In the rows, 128 means zero.
Each path below is one point turned by a fixed rotation once a step. After each direction that follows a path, write how fast that rotation turns it, in degrees per step (0 if it stays still).
Each turn is a multiple of 5 degrees from 10 to 175, or 0.
Each row of a path follows its step; steps can be skipped.
Path 1:
step 0: [131 128 121 125 126 131 132 131 131 125 123 128 128 125 129 125 122 129
 134 136 122 129 130 121 113 132 123 132 134 126 142 127 121 129 134 122
 138 125 126 139 123 127 136 130 126]
step 1: [133 124 123 123 116 139 126 130 124 132 124 134 135 129 134 132 128 130
 123 133 134 131 138 124 128 126 134 130 129 120 122 124 130 123 132 120
 130 130 137 124 130 134 119 136 122]
step 2: [127 123 121 134 121 126 123 134 126 133 126 139 124 125 124 122 135 122
 132 118 121 132 131 134 120 132 130 120 127 133 126 136 125 131 121 123
 133 129 136 122 137 132 135 124 130]
step 3: [130 134 123 127 124 126 126 133 132 124 122 122 123 125 123 121 126 129
 132 124 134 126 127 129 126 121 127 129 128 141 120 120 132 132 128 137
 131 126 136 133 127 138 119 138 139]
step 4: [132 125 127 123 132 125 132 130 127 134 134 121 124 124 123 121 125 132
 126 125 117 122 127 115 132 117 127 122 121 121 133 125 118 128 131 130
 131 122 125 125 142 130 124 126 130]
step 5: [126 138 124 132 132 123 139 124 124 132 127 124 138 127 135 119 120 120
 127 125 132 135 130 127 116 127 124 129 130 125 136 128 125 126 124 126
 120 125 134 134 131 122 120 131 124]
step 6: [135 134 140 122 123 135 125 123 125 119 126 140 136 126 123 126 134 118
 122 127 129 132 125 124 131 129 130 121 132 119 123 123 122 123 124 130
 133 121 134 127 129 123 129 129 131]
step 7: [123 137 127 124 131 116 118 120 131 130 130 136 122 126 136 131 132 131
 120 121 126 129 125 135 129 128 132 128 130 130 127 129 118 132 127 131
 128 140 137 132 134 134 135 134 125]
step 8: [128 125 124 126 125 128 130 122 134 124 121 127 126 131 127 141 128 131
 127 122 129 135 119 124 128 127 123 128 131 132 140 120 127 124 125 131
 127 127 123 130 131 138 127 126 147]
step 9: [131 125 126 124 129 128 132 129 134 141 136 131 128 124 130 131 122 132
 121 112 124 122 129 124 126 124 134 126 126 118 128 115 136 125 127 129
 120 126 123 130 121 129 130 129 122]
step 10: [130 122 130 131 125 131 136 131 124 116 123 136 131 135 127 116 120 123
 120 120 127 121 130 132 121 129 129 136 133 131 135 133 125 122 124 129
 123 134 122 133 131 128 132 122 123]
Speeds:
[130 127 126 126 126 126 128 125 130 127 130 129 126 125 127 127 124 126
 126 126 130 130 131 127 126 128 130 128 128 129 128 127 126 126 127 128
 129 128 128 129 130 129 128 129 129] : 0
Path 2:
step 0: [127 125 128 126 129 134 135 133 132 129 132 126 129 126 122 121 133 124
 122 132 131 126 129 127 131 127 127 130 122 130 124 120 137 129 137 125
 136 122 141 138 120 119 134 132 131]
step 1: [123 120 134 117 127 118 130 125 124 131 132 136 137 132 125 122 125 126
 129 125 126 137 125 122 122 136 135 131 129 121 131 125 132 122 126 127
 125 131 137 123 130 129 123 122 136]
step 2: [134 132 134 124 133 125 127 123 120 127 129 123 123 130 135 140 116 132
 124 127 129 125 125 128 132 120 137 123 130 125 133 121 132 131 130 123
 130 129 127 128 127 130 122 118 118]
step 3: [141 134 131 133 125 124 129 137 131 135 129 132 128 122 120 137 136 130
 131 122 132 116 133 126 131 126 127 124 124 134 117 125 132 124 125 127
 126 128 133 130 127 133 127 129 131]
step 4: [122 133 127 131 129 125 134 129 129 133 133 132 133 131 122 123 129 135
 124 137 127 127 124 125 129 131 124 131 142 134 134 126 128 127 119 140
 123 128 132 124 122 128 139 121 132]
step 5: [135 128 126 127 130 116 136 124 128 117 128 131 129 137 129 130 132 128
 130 135 121 126 124 131 123 127 131 130 122 123 133 134 134 136 127 133
 125 129 114 126 125 122 123 126 123]
step 6: [133 116 134 131 127 128 119 131 132 123 124 135 126 119 128 136 133 124
 133 128 125 128 129 134 135 129 133 123 136 133 125 131 127 139 126 130
 135 131 131 137 131 127 129 129 119]
step 7: [131 122 122 135 131 130 127 131 128 139 132 129 126 126 132 124 128 126
 142 127 135 127 124 122 122 128 129 134 137 132 130 133 121 122 126 123
 121 132 122 128 137 129 137 127 132]
step 8: [120 132 130 130 132 137 137 128 132 124 131 116 122 133 125 125 131 124
 135 135 123 126 122 132 128 126 121 128 123 127 133 121 127 131 134 126
 133 121 117 133 125 133 133 124 130]
step 9: [120 123 130 125 122 124 137 136 132 125 129 134 125 127 132 128 137 120
 121 128 126 136 127 127 123 132 133 128 122 127 120 132 134 137 133 121
 134 129 136 129 131 131 128 136 134]
step 10: [125 117 131 130 129 128 126 120 121 132 131 129 134 131 128 121 118 135
 127 118 128 139 124 125 131 125 132 124 137 132 134 131 132 128 133 118
 125 130 133 134 129 132 126 126 127]
Speeds:
[129 127 128 126 130 127 127 128 128 130 128 130 127 129 130 128 127 129
 129 125 127 125 131 128 129 125 130 128 130 128 127 131 123 129 128 127
 128 124 128 130 126 130 128 129 128] : 90
[127 130 128 127 130 128 128 128 125 127 125 128 129 128 128 128 129 128
 127 127 128 129 129 127 128 126 129 124 125 131 128 130 131 128 126 126
 126 129 129 127 126 131 130 125 130] : 45
Path 3:
step 0: [128 120 131 132 128 129 123 136 131 136 133 130 116 128 136 136 131 125
 121 128 117 121 122 128 135 140 135 133 127 134 132 125 135 129 125 128
 126 126 126 131 137 124 129 120 129]
step 1: [134 124 115 127 132 122 129 133 127 124 134 133 133 124 134 131 124 119
 125 126 122 132 119 127 129 136 127 130 123 127 129 118 125 140 139 128
 129 132 126 127 137 123 137 123 125]
step 2: [119 136 125 119 133 125 133 124 133 128 124 133 131 123 129 132 131 118
 121 129 130 129 119 131 126 131 135 132 133 121 135 125 120 128 139 124
 129 131 141 134 127 128 133 129 135]
step 3: [115 114 126 124 129 137 130 131 133 124 135 128 126 127 123 126 139 124
 130 136 131 131 115 134 126 130 128 130 130 121 137 132 131 118 130 133
 126 128 129 131 128 125 129 128 133]
step 4: [127 124 119 135 133 130 136 121 133 131 136 126 133 124 129 129 132 123
 135 135 135 116 124 126 122 130 134 131 123 128 123 126 134 124 120 132
 126 133 116 133 131 122 134 120 132]
step 5: [136 127 124 126 128 130 139 133 132 134 134 121 127 121 138 124 137 124
 121 123 123 116 129 130 132 135 136 121 125 126 120 128 119 128 124 126
 127 132 132 129 133 123 125 122 137]
step 6: [131 117 129 126 120 125 134 131 126 122 128 131 131 135 124 127 138 118
 116 116 125 127 128 125 132 136 130 127 130 128 133 124 130 134 133 128
 132 123 130 135 138 115 128 128 130]
step 7: [124 126 119 132 125 123 128 126 133 123 132 134 131 130 126 141 131 123
 116 131 134 136 123 129 130 128 128 135 123 139 121 127 129 125 137 131
 132 128 137 135 126 120 132 119 128]
step 8: [123 124 127 127 127 126 122 136 134 129 130 123 129 116 126 131 123 125
 123 140 127 123 120 127 134 128 132 134 121 120 131 125 134 122 129 125
 124 140 141 134 123 120 127 124 129]
step 9: [124 121 125 119 126 125 137 127 133 134 130 129 133 123 126 128 130 119
 130 135 122 128 130 129 132 138 129 128 127 129 143 124 129 120 124 132
 121 141 122 122 135 125 131 122 125]
step 10: [122 126 122 121 138 126 136 126 131 132 135 130 134 130 127 131 129 118
 140 126 122 124 126 127 126 136 134 128 124 137 123 136 122 131 128 132
 129 131 134 132 141 125 128 131 134]
Speeds:
[131 128 125 129 127 130 126 129 126 129 127 124 128 127 128 129 126 130
 128 129 129 126 126 129 127 128 130 129 127 126 126 126 128 129 129 128
 127 130 127 128 128 128 129 125 124] : 100
[130 128 130 132 132 130 128 128 128 127 127 129 129 126 126 128 130 129
 127 131 125 128 128 130 130 128 128 129 127 128 128 128 131 125 127 129
 127 130 127 129 126 129 129 128 130] : 80
[129 129 126 129 129 128 129 130 130 127 129 129 131 129 130 130 127 127
 131 129 128 132 129 126 129 126 129 130 129 129 124 131 129 130 128 127
 129 129 125 130 128 127 130 127 129] : 120
Path 4:
step 0: [128 138 125 127 125 127 123 123 126 133 138 123 141 129 132 126 131 127
 123 130 139 122 128 139 129 122 133 126 131 136 131 129 131 127 132 130
 131 120 130 135 132 128 127 125 136]
step 1: [130 126 132 128 125 127 125 141 129 133 130 120 138 123 127 123 131 117
 133 123 132 133 127 132 133 128 124 131 129 130 123 123 124 133 120 121
 121 127 136 128 128 125 125 121 117]
step 2: [127 144 131 128 128 125 131 128 131 125 125 125 120 128 134 123 122 122
 130 114 134 124 129 134 133 129 132 130 126 131 118 128 129 127 134 132
 133 127 126 123 126 138 132 122 126]
step 3: [121 130 127 135 124 122 129 123 129 130 131 121 137 134 130 133 136 132
 124 121 133 124 128 123 132 125 113 125 130 124 123 137 127 129 127 137
 129 132 134 129 124 128 123 126 120]
step 4: [136 131 121 133 125 124 122 129 134 132 133 132 137 130 131 125 116 123
 131 120 125 123 118 131 126 131 129 130 127 141 127 134 126 135 128 130
 124 136 127 127 124 127 124 131 132]
step 5: [117 131 125 124 124 130 127 125 131 128 129 119 137 128 133 130 128 125
 129 123 138 131 132 126 128 132 132 123 136 128 132 127 116 141 137 122
 130 130 124 131 132 134 126 124 129]
step 6: [129 130 135 129 133 119 121 137 131 125 126 125 130 128 122 120 129 130
 132 122 136 133 126 129 122 127 120 128 120 134 131 124 135 138 132 137
 126 128 131 136 129 130 126 118 128]
step 7: [123 130 127 118 125 135 120 125 128 121 127 119 125 128 133 124 129 127
 126 114 129 125 126 137 128 126 124 131 125 130 129 136 121 130 123 136
 129 124 127 117 125 122 126 124 130]
step 8: [135 134 126 128 124 127 126 120 126 139 127 124 134 131 125 124 126 129
 127 119 135 119 130 122 115 128 124 132 132 120 122 133 133 130 130 126
 117 130 127 127 132 130 124 121 126]
step 9: [132 132 133 134 122 136 121 133 135 126 122 129 130 129 133 128 126 137
 138 121 128 128 123 121 127 128 127 128 134 139 134 130 120 128 131 129
 130 131 122 128 128 127 126 124 114]
step 10: [123 132 125 125 133 131 132 119 131 126 139 122 130 124 129 126 122 130
 131 128 145 129 126 124 125 125 121 134 121 131 131 132 126 131 132 131
 128 132 117 133 124 130 137 129 129]
Speeds:
[128 129 128 125 128 127 131 127 129 129 127 128 127 129 133 126 126 130
 130 127 128 125 130 130 129 128 130 127 127 128 129 128 125 127 129 128
 131 128 127 128 126 125 128 127 130] : 145
Path 5:
step 0: [121 126 130 123 122 126 123 129 128 118 121 142 137 129 136 128 130 125
 129 131 134 123 124 128 124 132 131 132 135 128 130 132 132 132 116 129
 121 117 139 133 131 132 129 127 135]
step 1: [127 135 123 119 123 134 127 134 126 115 123 126 127 129 126 126 129 134
 132 123 122 125 124 125 128 137 131 135 126 120 125 138 140 135 131 131
 120 130 134 127 120 129 136 133 122]
step 2: [133 133 131 135 122 124 134 132 125 130 138 128 127 130 140 120 134 138
 132 128 129 127 131 122 127 130 134 129 129 126 121 122 134 137 130 123
 118 138 127 116 122 129 135 130 129]
step 3: [141 123 126 132 125 120 127 120 132 127 126 123 126 125 131 126 127 124
 126 116 128 128 133 134 126 132 133 130 123 130 128 114 138 128 130 124
 124 126 125 120 123 139 121 120 125]
step 4: [132 121 121 134 130 124 121 111 123 130 129 124 115 127 127 122 125 127
 126 121 117 127 137 126 122 128 121 127 124 122 128 132 122 125 131 130
 122 125 127 125 135 127 121 133 134]
step 5: [128 129 132 129 128 118 118 136 123 131 119 128 125 130 122 121 121 128
 134 130 123 125 127 129 128 126 129 118 138 128 136 131 119 129 136 122
 130 129 124 126 135 130 116 126 139]
step 6: [120 136 130 124 122 135 120 129 125 135 126 125 130 134 124 133 122 129
 135 131 133 123 132 131 135 137 118 133 139 131 126 128 125 126 135 123
 130 112 123 131 125 130 123 127 126]
step 7: [124 127 126 131 125 138 139 131 128 116 128 133 127 131 130 139 127 137
 134 132 129 119 135 131 136 134 126 134 126 136 120 127 121 126 132 124
 132 131 133 129 133 121 126 128 133]
step 8: [124 130 130 130 126 129 130 124 127 124 121 129 131 124 136 133 125 129
 130 130 129 134 140 125 130 129 144 135 136 140 131 132 132 126 121 126
 130 140 132 133 131 123 127 127 117]
step 9: [129 124 114 127 129 139 132 123 124 130 127 121 131 121 133 125 135 127
 126 116 134 132 124 126 131 128 127 123 137 132 129 137 131 125 126 127
 128 137 135 126 131 139 133 132 119]
step 10: [127 120 120 131 123 122 126 129 109 134 133 134 125 122 127 122 131 135
 125 131 126 131 120 132 123 135 131 120 122 128 127 125 130 126 124 130
 138 132 131 125 130 136 137 125 126]
Speeds:
[130 128 130 128 128 127 126 126 128 128 128 128 130 124 127 128 129 129
 126 128 128 127 127 130 126 127 128 131 128 126 128 128 130 129 132 129
 124 129 125 126 128 128 130 127 131] : 35
Path 6:
step 0: [128 128 127 124 133 121 125 132 120 132 124 128 131 126 130 130 119 124
 130 130 123 127 121 123 136 116 136 130 132 127 125 131 119 140 131 127
 124 124 129 125 132 123 137 133 123]
step 1: [134 128 135 130 136 122 122 132 128 122 123 125 125 128 121 136 131 133
 124 135 132 126 127 121 138 133 132 130 132 132 127 131 129 137 125 129
 126 134 138 122 129 126 128 132 116]
step 2: [134 129 136 132 127 128 131 132 128 127 130 126 128 131 131 140 133 118
 127 126 141 124 131 130 133 123 135 138 125 127 131 126 118 137 124 126
 134 128 128 119 127 129 125 132 129]
step 3: [134 134 133 119 127 120 120 129 134 129 132 115 140 128 133 131 128 126
 133 134 131 125 125 133 130 125 131 123 127 134 126 121 121 124 124 127
 131 128 128 117 128 130 128 134 124]
step 4: [128 119 126 130 127 121 126 123 134 122 127 123 132 128 124 125 129 120
 141 135 123 128 134 130 133 128 133 128 126 129 129 130 120 138 122 128
 122 131 119 123 122 126 128 135 119]
step 5: [125 126 128 122 127 119 134 135 121 120 125 123 132 130 114 128 132 123
 128 132 130 121 118 124 121 129 131 127 129 127 121 127 117 134 122 126
 122 130 125 126 131 125 122 130 126]
step 6: [129 127 133 121 132 124 121 129 124 117 120 127 131 141 127 130 138 123
 127 129 141 126 126 134 128 134 128 129 130 125 128 125 124 128 121 134
 130 127 126 135 123 129 134 130 120]
step 7: [127 121 130 124 131 123 133 122 126 118 138 122 138 135 128 134 127 127
 122 125 132 127 135 128 123 125 128 124 122 118 126 120 127 131 122 129
 131 125 127 123 120 130 131 137 130]
step 8: [130 127 124 118 123 117 136 124 126 121 127 120 132 135 131 125 116 130
 136 123 131 127 131 129 134 124 134 121 127 129 125 127 124 123 124 131
 124 120 130 134 127 127 123 131 121]
step 9: [131 120 122 124 132 121 138 124 125 119 128 130 124 140 131 130 126 132
 130 134 124 133 127 128 135 133 124 130 137 126 124 125 124 127 119 128
 124 138 124 127 131 120 123 131 126]
step 10: [132 122 121 117 131 123 127 130 120 129 128 126 126 136 129 137 130 124
 129 124 132 126 119 130 131 120 126 135 131 120 124 130 126 134 129 129
 121 129 134 134 127 122 128 135 138]
Speeds:
[127 129 128 131 130 128 126 128 126 124 130 128 127 128 129 129 131 129
 127 127 131 128 128 126 126 128 131 127 127 127 128 127 129 130 130 130
 128 125 130 128 129 127 131 126 127] : 70
